(in the rows, 128 means zero)
Each path is a new rotation, seen through one point. The rows after it are directions, each followed by how far the rotation turns it, in deg/step (0 if it stays put).
Each turn is a multiple of 5 degrees from 10 to 175, or 0.
Path 1:
[134 135 135 120 130 134 116 124 128 130]
[125 121 137 122 133 134 139 130 123 133]
[130 121 119 123 117 123 127 137 125 131]
[124 139 126 131 118 139 126 126 126 124]
[127 118 127 139 137 132 130 126 122 121]
[122 126 126 123 128 113 121 125 128 122]
[125 140 128 131 127 124 139 121 133 133]
[140 121 126 134 133 130 126 129 139 131]
[129 133 141 120 129 127 117 134 129 126]
[124 130 128 124 133 131 137 132 119 141]
[133 120 115 120 121 133 128 130 130 127]
[129 133 135 132 117 134 127 126 122 118]
[117 119 127 141 133 128 128 128 123 131]
[123 131 117 123 131 119 125 129 134 119]
[136 139 131 132 129 125 133 116 127 128]
[131 116 135 131 132 128 126 124 138 135]
[127 133 135 121 128 123 126 143 132 127]
[131 136 123 127 130 135 128 129 119 141]
[130 117 125 119 128 140 128 125 129 123]
[127 127 135 129 117 123 131 132 118 119]
[117 128 120 139 124 127 126 126 126 136]
[128 131 119 129 136 130 128 127 137 115]
[137 132 136 131 132 119 126 119 121 125]
[121 123 134 125 130 124 129 123 138 139]
[135 133 126 124 128 127 134 142 137 128]
[137 133 129 128 127 136 118 128 120 135]
[119 118 133 120 132 138 130 127 125 125]
[128 125 122 127 120 119 135 135 119 124]
[124 133 120 136 118 132 122 119 129 130]
[127 130 126 125 137 129 125 128 123 127]
85
[123 123 135 128 129 124 127 130 126 128]
100
[132 125 126 125 128 124 127 133 130 122]
130
Path 2:
[119 123 131 130 121 124 137 134 133 135]
[130 131 130 132 130 128 115 124 138 120]
[130 133 123 133 136 132 136 139 122 130]
[124 130 127 122 126 124 119 117 119 133]
[137 117 124 126 124 129 138 129 134 129]
[124 137 140 127 122 120 126 130 129 121]
[125 127 127 134 135 144 130 126 132 129]
[125 124 124 125 130 120 118 138 120 130]
[129 131 119 128 129 123 135 118 136 134]
[140 129 133 131 118 129 125 131 122 122]
[121 129 137 120 137 132 137 126 128 128]
[119 121 123 133 118 132 119 131 128 128]
[134 128 128 129 140 119 127 131 138 131]
[129 141 119 131 122 130 129 127 121 123]
[134 121 137 126 133 131 129 121 120 136]
[122 123 124 116 120 127 131 133 131 121]
[125 127 136 142 127 124 128 125 136 131]
[133 136 124 124 134 137 120 135 130 122]
[122 126 124 133 133 122 134 125 115 134]
[135 125 125 117 119 128 122 122 133 133]
[131 125 133 133 127 122 140 131 130 118]
[121 138 137 126 126 137 122 128 130 131]
[125 115 121 132 138 131 126 130 126 124]
[127 136 123 124 124 116 126 133 130 138]
[137 129 126 133 127 130 131 114 129 120]
[131 129 138 122 125 133 132 139 120 130]
[114 122 128 125 130 129 127 118 132 124]
[132 125 125 135 124 128 123 140 136 134]
[129 139 127 128 138 121 127 123 127 121]
[129 131 127 125 126 132 131 133 131 135]
175
[129 131 135 124 131 124 124 126 129 133]
160
[130 125 134 124 122 129 133 125 127 126]
70
Path 3:
[125 126 115 136 120 133 117 125 126 130]
[128 121 132 122 116 134 123 135 134 137]
[136 115 127 133 134 141 130 126 130 132]
[129 118 136 134 119 125 140 125 129 127]
[122 121 118 131 127 125 131 113 125 134]
[118 131 131 118 122 130 135 124 135 138]
[136 134 122 124 136 137 138 123 131 133]
[137 136 137 128 124 122 137 121 136 122]
[133 128 122 122 135 116 124 116 127 125]
[117 131 137 116 134 122 126 127 132 124]
[127 135 122 122 141 132 133 133 120 121]
[127 143 133 132 123 128 127 132 127 116]
[136 133 120 125 125 124 113 129 120 125]
[126 127 140 124 128 131 112 134 130 127]
[132 119 129 130 137 133 126 139 116 127]
[121 126 136 144 123 129 128 132 122 123]
[125 125 118 133 119 125 124 130 117 137]
[122 128 132 132 123 137 121 130 136 142]
[140 120 126 130 130 133 135 135 129 140]
[131 122 134 143 127 125 134 122 137 128]
[126 119 120 127 125 114 134 123 129 134]
[114 128 126 126 132 130 131 122 141 134]
[131 132 120 120 130 131 144 134 133 130]
[134 136 126 133 127 130 132 120 140 118]
[136 127 123 116 123 116 126 124 131 121]
[121 125 131 118 137 131 120 121 134 120]
[126 127 130 117 132 131 136 135 120 118]
[125 137 127 135 127 136 127 123 121 114]
[131 134 127 121 114 126 120 129 117 127]
[132 121 133 128 132 124 126 127 129 126]
65
[132 126 120 126 131 127 129 129 123 130]
175
[127 127 127 134 129 126 125 135 129 131]
20
